rotation ticks, each row followed by its count of ticks
The counts run from 0 to 870.
[147 100 100 112 114 199 166 143 142  99 116 126 100 101 182 142 134 127
  97 122 145 113 147 149 105 124 150 159 159  79 107 120  98 138 110 150
 134 116  72 106  99 131 127 104 138 127 162 127 139 152 192 181 141 111
 119  98 179 133 136 113 136 120 109 156 125  97 157 138 107 153 157 110
  80  97 105 130] : 162
[147  95 106  95  81 164 153 131 137  85 102 131 124 113 190 136 125 125
 102 121 133 102 148 141  89 143 140 173 133  70 120 120 106 122 132 157
 135 134  70 102 120  98 156 118 154 120 143 124 126 143 182 150 165 128
 121 110 188 143 150 106 128 143 116 145 128  92 170 143  86 152 156 116
  76 122 118 130] : 6
[126  95  74  99  66 152 152 138 135 103 102 127 112  87 187 110 118 128
 115 125 103  90 137 162  89 152 150 159 128  79 112 112 106 102 152 152
 139 111  96  90 148  94 157 125 158 126 136 111 107 135 164 159 164 141
 107 111 160 157 142 116 121 150 139 148 107  89 152 104  92 165 159 115
 111 123 127 134] : 686
[123 104  87 112 109 181 156 129  96 107 111 171  80 114 189 137 158 109
  94 127 122  85 150 144  85 150 158 143 145  83 103  97 120 141 138 135
 137 115  91 104 161 101 141 109 127 110 123 127  99 157 152 168 147 141
  77 110 162 124 129 116 133 138 126 156  92  75 154 103 118 175 126  91
 108 126 138 141] : 305
[138  91  92 108 133 170 139 150 120 128 117 145  70 110 171 151 146 117
 113 123 133  79 169 111 123 134 154 127 171  71  94  87 125 147 127 152
 130 102  97 123 124 117 147  86 130 128 135 148 106 162 153  98 166 120
 109 109 196  96 128 125 142 139 114 171 105  98 164 110  90 122 143  92
 113  77 139 124] : 487
[146  94  80 114  85 148 140 139 147 117 121 121 114 105 195 120 120 131
 114 128 122  80 132 141 115 137 151 163 158  79 106 131 110 109 135 155
 119 108 102  87 124 103 164 103 175 152 160 133  95 140 174 111 180 125
 136 110 172 138 162 148 123 144 117 129 104 112 170 130  95 154 178  93
 104 104 136 140] : 447
[131  92  90 106 127 175 143 142 110 133 123 138  54 126 174 150 159 110
 111 130 128  93 173 133 103 126 153 146 169  90  90  96 122 145 132 154
 115 112  86 123 142 131 150  92 132 121 127 142 105 155 161 108 141 136
  92  94 179 118 113 117 138 153 113 167 100  94 166 104 116 141 137  71
 116  93 129 130] : 91
[123  82  47 131 122 181 152 162 124 120 119 144  90  86 178 107 119 128
 105 129 113  96 126 145 114 129 148 126 159  57 104  87  96 105 152 140
 131 110  95 122 136  91 141 105 142 120 162 130 107 146 141 154 137 144
 105 135 153 139 133 141 119 132 132 159  93 114 159  86 101 158 164 123
 104 107 145 132] : 364
[149  73  91 116 113 194 140 128 117 103 112 118  91 104 191 145 152 144
  88 122 117  85 132 139 103 133 156 164 165  92 111 150 115 133 127 130
 129 122 103  77 154 128 138 124 165 122 142 142  99 164 162 169 164 130
 121  95 151 157 139 132 147 159 122 115 107 101 150 154  96 167 145  90
 124 108 120 132] : 677
[122  78  77 102 122 194 152 150 124 136 105 116  52  90 176 130 151 131
 107 133 105  96 156 151 115 115 157 138 169  97  93 104 113 130 124 154
 130  78 102 114 140 134 126 114 130 125 135 132 108 160 152 153 143 132
  98  89 156 135  93 107 127 141 126 173 101  94 128 108 100 137 145 101
 132  87 101 111] : 35
[150  75 117  79  88 151 141 140 135  92  85 102 100 107 176 139 111 139
 105 121 120  91 154 136 116 132 140 167 141  83 118 128 105 121 124 155
 138 107  93 102 123 110 153 128 161 131 140 122 116 152 168 127 173 128
 134  93 194 155 125  93 133 163 129 151 132  94 151 146  63 125 150 110
 104 110  91 107] : 731
[141  78  95 120 137 185 161 154  94 113 119 139  59 113 173 166 126 114
 113 113 122  91 154 110 103 139 128 137 165  73  95  96 116 150 131 113
 120 118  95 126 141 125 150  95 140 110 133 144 102 161 135 143 136 121
 100  99 186 128 121 115 149 151 144 160  99 110 165  80 103 144 123  85
 142 108 140 130] : 475
[132  89  99 105 127 161 165 147 102 110 112 155  73 149 189 156 129 132
  87 136 144  93 158 120 108 132 130 151 175  68 107 108 118 140 129 119
 134 120  85 128 124 104 149  87 129 102 146 139 102 172 134 110 150 131
  94 121 190 125 127 117 118 149 120 156  97  98 176  98 102 156 129  90
  90 122 131 120] : 480
[142 106  76 126 122 192 164 144 132 115 134 137  86 110 190 135 148 125
  95 130 135 104 139 152 106 122 151 168 170  88 101 129 107 129 113 144
 124 115  78  90 113 137 132  98 150 131 160 137 118 158 183 158 138 121
 103 102 161 134 142 143 124 124 104 136  97 100 166 129 133 176 167  81
  91 105 131 144] : 382
[153  84  77 121  97 183 140 141 117 113 129 119  96  83 182 134 126 111
 128 102 103  91 128 141  94 140 148 159 146  84 100 124 103 126 140 138
 110 130 100  89 151 128 167 107 185 141 132 137 108 139 174 159 152 125
 124  90 168 150 147 138 156 148 141 142 114 113 174 113 107 160 158  87
 149 101 144 155] : 848
[135  55  98 102 131 202 141 137  95  97  90 121  77  90 175 146 143 131
 102 118 104  95 148 125 100 139 147 135 151  70 107 113 117 148 140 126
 137 116 101 111 160 119 140 130 147 107 129 134 109 162 140 186 143 140
 112 102 173 153 104 101 151 159 134 152 122  96 142 126  76 138 122 119
 125 112 112 110] : 576
[138  84  87 112  95 148 142 138 107 109 111 142  98  99 186 138 117 121
 124 116  99  67 139 124  97 159 138 143 142  75 103 104 119 131 145 125
 131 117 121  95 166  92 170 113 170 128 128 132  80 151 140 125 171 134
 112 113 176 136 145 128 138 162 147 141  93 105 162  94  84 146 139  92
 139 114 148 141] : 688
[154 104 120  88  78 141 157 137 144  95 106 127 109 109 186 142 114 124
 115 120 135  81 152 145 102 142 139 178 144  88 109 114 110 122 115 159
 132 104  96  91 116 112 151 108 156 138 141 122 110 152 179 125 186 108
 120  89 198 133 144 102 125 141 127 150 119  91 156 132  90 141 152  86
 110 111 111 134] : 391
[143  89 110  95  96 162 141 130 125  81  93 142 114 111 179 141 127 121
 104 116 124  86 151 124  93 156 148 147 126  54 119  99 116 137 135 145
 150 133  88 113 144  84 160 117 143 112 129 130 115 157 157 150 170 131
 113 128 198 134 147  99 140 155 129 156 126  90 166 134  65 133 134 125
  81 123 126 120] : 404
[132  62  92 108 118 184 145 144  96 107  88 126  79  79 172 139 137 139
 107 121  94  74 144 128 103 143 145 132 149  77 104 102 124 134 138 121
 142  98 121 108 166 108 139 127 146 114 129 130  98 166 128 168 166 136
 113 108 169 146 112 107 142 163 145 153 104  97 130 112  71 135 127 109
 139 102 112 117] : 355
[139  73  98  98 107 172 157 149 144 109 104  99  92 121 175 134 125 150
  95 137 136 110 144 148 129 109 132 173 168  85 109 140  95 116 113 151
 128 110  76 115  91 125 136 108 153 126 170 133 124 160 171 128 157 124
 125  98 176 153 125 113 118 144 110 145 120 111 156 138  92 145 166 107
  88 101  92 107] : 497
[132  70  61 127 123 169 166 168 135 120 122 132  91 104 184 121 104 148
  95 144 128  88 128 138 134 118 125 144 177  65 105 115 101 109 125 125
 129  95  99 114 104 105 135  97 148 126 183 137 102 162 137 123 154 125
 116 124 168 131 134 139 110 134 118 141  86 131 155  97 100 152 170 105
 102  99 125 118] : 598
[130 104  89 110  97 153 161 150 124  96 107 153 108 102 183 121 106 111
 118 122 122  88 148 141  93 154 136 141 136  55 107  72 106 116 152 145
 137 115  87 122 137  82 160 105 135 112 142 125 109 150 149 142 152 134
  98 124 190 130 142 105 121 137 139 183 108 100 159  79  91 144 142 117
  96 126 139 132] : 863
[119  83  72  96 102 153 153 155 130 132 123 118  67 128 170 120 122 119
 112 130 117 107 161 149 114 114 140 153 157  78 101 107 101 110 150 158
 112 105  69 131 113 112 162  96 141 118 145 134 118 140 161  99 137 142
 101 101 184 143 109 109 121 152 115 173 107 103 175  83 111 136 165  98
 107 106 117 114] : 648
[127  83  70 126 146 189 150 155 114 126 111 151  87  87 186 126 150 135
  97 136 120  71 145 130 123 136 156 119 175  67  94  89 124 145 120 136
 144  91 118 107 142 109 126  95 128 123 154 142  90 169 133 149 161 126
 105 127 158 105 134 135 132 127 124 153  85 105 141 115  99 150 148 103
 105  92 137 129] : 204
[158  92 102 125 113 160 161 150 140  96 114 135 122 105 193 148 106 143
 102 123 144  77 134 121 121 141 127 162 171  60 106 119 112 130 111 126
 141 111 106  93 111 105 146  94 164 137 174 136  97 168 155 136 183 108
 140 127 185 127 166 139 123 141 124 136 109 123 165 128  87 151 150  97
 101 108 133 135] : 221
[161 101 103 120 104 170 134 133 116 101 118 139 107  88 186 149 130 106
 126 105 122  75 151 115  99 155 156 144 146  72 103 107 121 146 129 141
 126 128 119  91 149 117 170  97 165 141 127 146  99 154 169 143 177 112
 124 106 194 118 159 136 158 140 133 146 114  98 168 132  88 138 143  90
 128  99 151 156] : 229
[120  67  82  96 107 168 156 144 120  99  93 119  86 126 183 120 118 145
  91 136 112 108 144 145 101 134 138 158 147  71 120 129 101 105 149 132
 136 123  74 129 138  90 152 125 151 101 148 121 113 146 140 147 145 155
 114 113 165 171 116 102 119 161 120 145 113 104 162 109  86 153 151 127
  90 135 111 107] : 579
[143  90 101 111 121 195 127 132 129  96 108 129 104  82 172 140 151 119
 110 105 127  92 152 128 100 140 170 138 147  67 107 106 117 153 134 157
 133 135  90 104 143 119 154 108 149 127 128 142 132 149 183 175 150 123
 122 105 181 129 136 120 164 144 120 154 134  97 164 151  83 130 144 123
  90  90 130 132] : 564
[132  81  91 113 120 194 161 139  95 103 121 141  66 128 181 156 134 110
 100 116 124 106 151 136  89 144 136 157 155  85  99 116 102 141 138 114
 116 123  81 110 146 133 146 112 145 102 135 130 112 152 152 175 127 135
  88  87 170 159 117 110 146 154 135 146 101  98 165  93 124 169 130  81
 130 123 125 137] : 79
[114  79  76  94 106 151 142 144 111 133 101 131  70 121 185 125 143 137
 104 141 111  81 160 146 108 136 152 147 156  85 107 111 127 120 147 145
 138  99 106 117 157  86 155 111 138 113 134 127  88 160 132  92 175 148
  95 113 165 139 111 116 110 166 124 152  89  81 150 100  89 144 147  97
 106 117 123 114] : 587
